In the data rows, 128 means zero.
Some points, each followed by its number:
[147 130 139 144 129 148 139 132 134 132 140 108 121 139 127 136 150 109 123 145 137 127 106 154 126  96  93 106 114  79 163 136 140  90 127 140 116] 0
[ 66 181 141 169 157 117 105 102 196 119  48 155 165 157 154  73 139 124 204 126 214 163 200  59 105 141 183 177  70 209 128 105 140  89 145  92  96] 1
[ 76 138 133 127 108 114 129 118 168 148  95 135 129 125 157 113 114 152 137 135 194 117 169 151 154 157 189 152  92 183 105 116 161 144 162  86 137] 2
[ 63 130 137 107 106 145 123 103 175 122  80 129 149 150 139 103 111 163 138  45 119 114 152 140 123 145 186 141  90 224 109 104 126 133 129  79  89] 3
[234 117 147 163 143 105 121 186  53 108 199 126  27 119 146 145 155  67 130 128  82 152  94 117  72  29  39  60 160  16 177 205  79  97 133 211 161] 4
[114 139 157 104 134  91 134 143 112 108 109 145  97 178 155  99 134 131 114 121 149 143 155 143 114 133 141 126 128 148 181 140 146 127 108 123 139] 5
[171 154 143 156 151 126 125  94 117 108 156 135  95 140 149  62 159 117 126 126 164 162 164 102 121  29  90 102 101 122 161 191 109  76 139 169 120] 6
[132 122 175 130 140 126 110 142 120 119 143 128 120 154 120  86 102  80 120 121 141 138 144 128 145 105 112  97 128 135 139 144 106 112 143 109 155] 7
[ 26 109 104  15  78 213 187 172 191 173  51 161 189 111  90 209  55 238 131 115 124  77 110 163 117 255 255 192 159 226  33  12 132 216  93  37 145] 8
[ 66 184 144 102 137 101 128 119 167 113  81 116 143 136 126  86 102 145 131 117 162 124 157 130 116 180 190 161 134 176  68 107 168 144 123  89 103] 9
[188 123 129 144 150 101 133  89  94 111 152 108  89 120 108 120 175 109 114 114 108 110 115 104 140  25  78  99 144  58 190 174 105  85 155 192 124] 10
[ 27 138  76  79  75 108 168 145 184 183  57 153 173 124  98 160  90 247 151 122 116  56 103 123 138 255 244 186 156 158  48  70 125 211 141  21 140] 11
[124 148 154 146 137 145 135 111 126 106 125 120 125 150 134  86 141  84 108  91 181 163 168 107 125  31  89 137 103 180 138 144 140  75 134 110  95] 12
[151 159 130 158 133 139 113 104 151 115 125 116 127 138 129  87 165 110 149 134 147 139 137 129 124  94 129 154  83 119 144 133 131 122 127 125 135] 13
[231 136 117 147 128 129 127 124  73 113 155 124  98  97 157 132 153 112 151 135  86 155 125 112 140  54  93 104 121  91 199 173 148 103 153 188 116] 14
[194  83 118 161 136 130 114 125  82 194 184 112 104 111 142 146 187 107 119 111  87 117  69 117 145 105  90  93 154  50 161 157 141 125 155 160 147] 15
[148 147 141 163 118 171 128  72 162 106  99 129 150 145 124  93 132 157 170 125 161 134 177 145 123 101 168 141 114 141 108 116 121 106 132 125 105] 16
[ 40 147 105 135 110 115 121 119 142 134  78 126 151 127 126 117 103 140 151 129 153  89 138 135 145 132   0 155 106 170  96 122 130 127 144  90 126] 17
[ 74 125 186  91 134 129 124  99 179 135  77 136 138 127 150 133 152 146 147 114 157 113 141  99 143 168 200 142 138 187  93 118 147 115 106 107 130] 18
[118 104  98 101 114 113 153  94 128 141 147 130 158 136 120 137 135 162 132 128 131 102 131 143 107 200 216 144 118 183  79  72 139 149 137  73 130] 19
[128 131 125 150 140 119 131  94 123 143 125  45 109 118 120  96 135 110 114 126 143 123 107 136 148 151 128 103 112 149  96 124 101 155 138 135 113] 20
[194 125 149 155 162 159 121 255  95 129 193 141 131 137 117 104 173 137 121 118 120 164 133 155 136  52  18  87  87  56 165 139 106  96 128 175 139] 21
[163  94 130 112 148  86 125 145 112 122 148 140 128 149 137 149 138  91 124 134 122 134  96 137 141 161  96 111 147 122 172  99 123 141 126 184 179] 22
[ 66 187 146 143 127 136 112  90 117 141  87  53 144 121 142  67 132  63 135 123 170 148 207 116 117  60 155 147  71 178 134 169 119  88 126 115  91] 23
[189 120 136 188 160 152 114 114 143 112 133 113 159 152 153  51 160  81 113 119 228 190 177 105 129  17  98 134  89 139 183 133 152  58 123 160 118] 24
[160 138 119 121 120 110 114 117 121 129 148 119 138 121 132 134 141 110 134 127 120 174 142 139 127 135 141 114 115 131 128 135 116 117 146 139 134] 25
[ 51 156 181 172 152 127 116 111 198  70  91 104 175 163 154  62 105 120 138 110 242 200 200 135 113 117 205 123 104 180  98  65 165  88 125  65  74] 26
[194 124  72 159 172  93 107 130  86 123 160 111 115 122 157 153 192  86 117 110  76 148 132  96 114 189  70 112 177  56 161 192 109 119 149 198 124] 27
[148 123 112 137 109 121 125 132 116 162 141 137 103 132 133 130 132 133 112 114 156 135 126 125 142 102 122  99 133 101 196 159 130 143 128 159 125] 28
[ 87  78 175 173 159 135  96  85 180 118 104 135 169 122 144  85 111 128 127 152 197 122 185 103 138  95 175 130  97 178 118 129 162  79 127 109  78] 29
[ 55 113  93  88  89  79 165 136 149 181  75 120 165 105 125 193  81 167 132 127 105  76  40  89 150 243 188 128 153 183  55  55  77 167 138  75 148] 30
[232 121 104 159 156 126 119 123  67 110 193 117  68  86 127 131 165  93 115 124 141 164 112 117 123  22  23  89 130  38 188 192  98 101 137 216 136] 31
New points follow, each followed by the numbers of its two nearest points above, looking only along the 2 directions in which the numbered points spread most, nearest first.
[179 139 125 189 160 138 104 104  88  96 153 140 114 161 161  92 152 103 123 106 146 176 193 121  82  14  90 109  97  71 166 116 125  72 149 156 108] 6 24
[ 34 150 175 102  85  92 113 132 196 154  67 131 164 144 142 162  95 162 161 106 117 103 126 141 118 238 177 177 156 171  42  75 135 159 107  64 114] 19 30
[178 132 136 135 127 135 155 150 103 131 126 148 131 126 150 109 132 155  87 119 112 137 139 126 135 106  47 122 159 130 150 172 135 110 124  98 130] 28 0
[197 104 142 108 142 152 150 150  86 133 132 146 100 139 112 196 162  97 146 166 139 121 120 123  97  78  72  92 116  62 136 172  76 114 148 192 136] 27 15
[ 84  47  71  73 131 101 144 129 113 170 123 129 157 109  88 171 133 168 101 132  86 107  77 132 144 216 170 130 125 142 107  94 122 212 145 101 154] 30 19
[ 88 126  69 119 110 116 151 132 159 145 114 124 136  93 110 161 116 137  93 113 117  96 120 125 129 200 173 155 160 154 102  84 149 192 117  80 151] 19 30
[148 115 127 131 133 120 145 144 137 149 117 122 134  97 127 115 107 135 118 131 117 150 107 137 115 160 132 123 123 149  87  80  99 131 145 125 128] 20 17
[158 109 103  87 124  97 139  54 113   0 146 138 142 107 116 191 144 147 128 120 100  93 100 144 142 192 164  85 141 139 127 116 126 154 110 107 123] 20 22
[ 94 156 149 184 147 223 153 135 167 116 104 176 157 130 137  35 155  94 123 133 195 175 200 147 153  66 119 154  92 156 155 122 148  97 121 103 119] 23 12
[130 160 139 138 165 118 127 145 108 140 130 123  32 128 148 106 135 105 148 125 147 144 176 121 113  81  82 128 155 101 147 130  73 107 165 162 118] 0 28
[139 136 121 128 136 107 135 138 129 111 134 111 114 118  98 133 156 126 127 143 137 163 134 136 121 139 144 128 139 172 137  97 178 165 104 118 177] 20 25
[ 78 117 135 145 104 117 139 126 176 255 104 119 137 150 116  97  93 142 128 118 132 116 132 124 135 154 174 129 108 177  94 104 139 127 129  68  92] 18 2
[114 130 152 151 122 155 129  70 173  81 116 135 132 122 134  87 118 117 140 119 171 142 172 125  99  68 138 148  90 169 128 143 155  87 123 124 112] 23 16
[ 89 129 125  92 122 128 102 196  93 148 152 136 111 112 116 195  99 141 124 141  85 120  82 142 125 172 138 147 121  98  93 123  29 163  99 110 140] 22 20
[166 118 107 103 120  76 147 154 114 130 136 119 117 124 108 155 151 110 130  94  55 124  93 112 148 133 118 110 172 105 129 126 145 105 107 134 157] 22 28
[119 226 159 107 129  92  92 104 119 150 134 120 133 132 126 149 140 113 136 126 138 179 137  79  96 103  92 146 133 136 142 131 142 103 168 167 128] 7 13
[ 44 147 168 156  66 163 102 154 213 129  79  98 160 129 140  34 121 150 156 137 175 145 204 139  82  98 165 154  73 183  78  88 194  71  79  87 102] 1 26
[ 71 133 150 148 138 140 149  98 175  98  94 144 141 111 149  74 135 154 131 146 168 114 168 135 152 108 177 185 123 161 118 139 148 115 128  98  99] 16 29
[139  96 113 125 100 131 141 178  76 158 166 144  57 117 119 166 109 142 139 145  71 107  72 141 158 151  61 101 151  80 164 147 136 163 135 131 134] 22 15
[ 96 127 127 106 105 116 161 122 147 154 111 140 164 118 115 155  82 153 134  99 135 124 124 159 136 200 189 144 113 133  89  89 152 158 114  86 129] 19 18
[118 139 114 117 129 112 132 149  97 159 119 124 138 117 135 165  94 141 102 122 101 125  99 132 113 150 106 117 156 114 141 118 115 139 110 114 122] 22 20
[135 174 109  88 147 104 126 140 126 127 164 119 104 147 133 132 137  91 130 169 126 144 133 112 134  76  97  72 161 100 116 122 111 123 108 163 144] 28 0
[237 180 141 164 151 136 129 135  93 104 161 140  95 167 143 159 201  64  97 100  63 168 118 140 159  25  55  89  61  30 184 200 121 109 124 198 124] 31 21
[113 121 153 113 113 153 128  90 132 115 120 120 132 107 139  81 117 129 120 116 170 135 147 158  92 122 173 131 125 159 132 117 131 141 121 108 133] 17 16
[ 68 133 146 171  49 158 107 108 172  95  57  97 148 155 122  92 131 132 104 133 210 163 173 127 108 102 156 164 111 153 144 124 160 120 119  94 116] 29 16
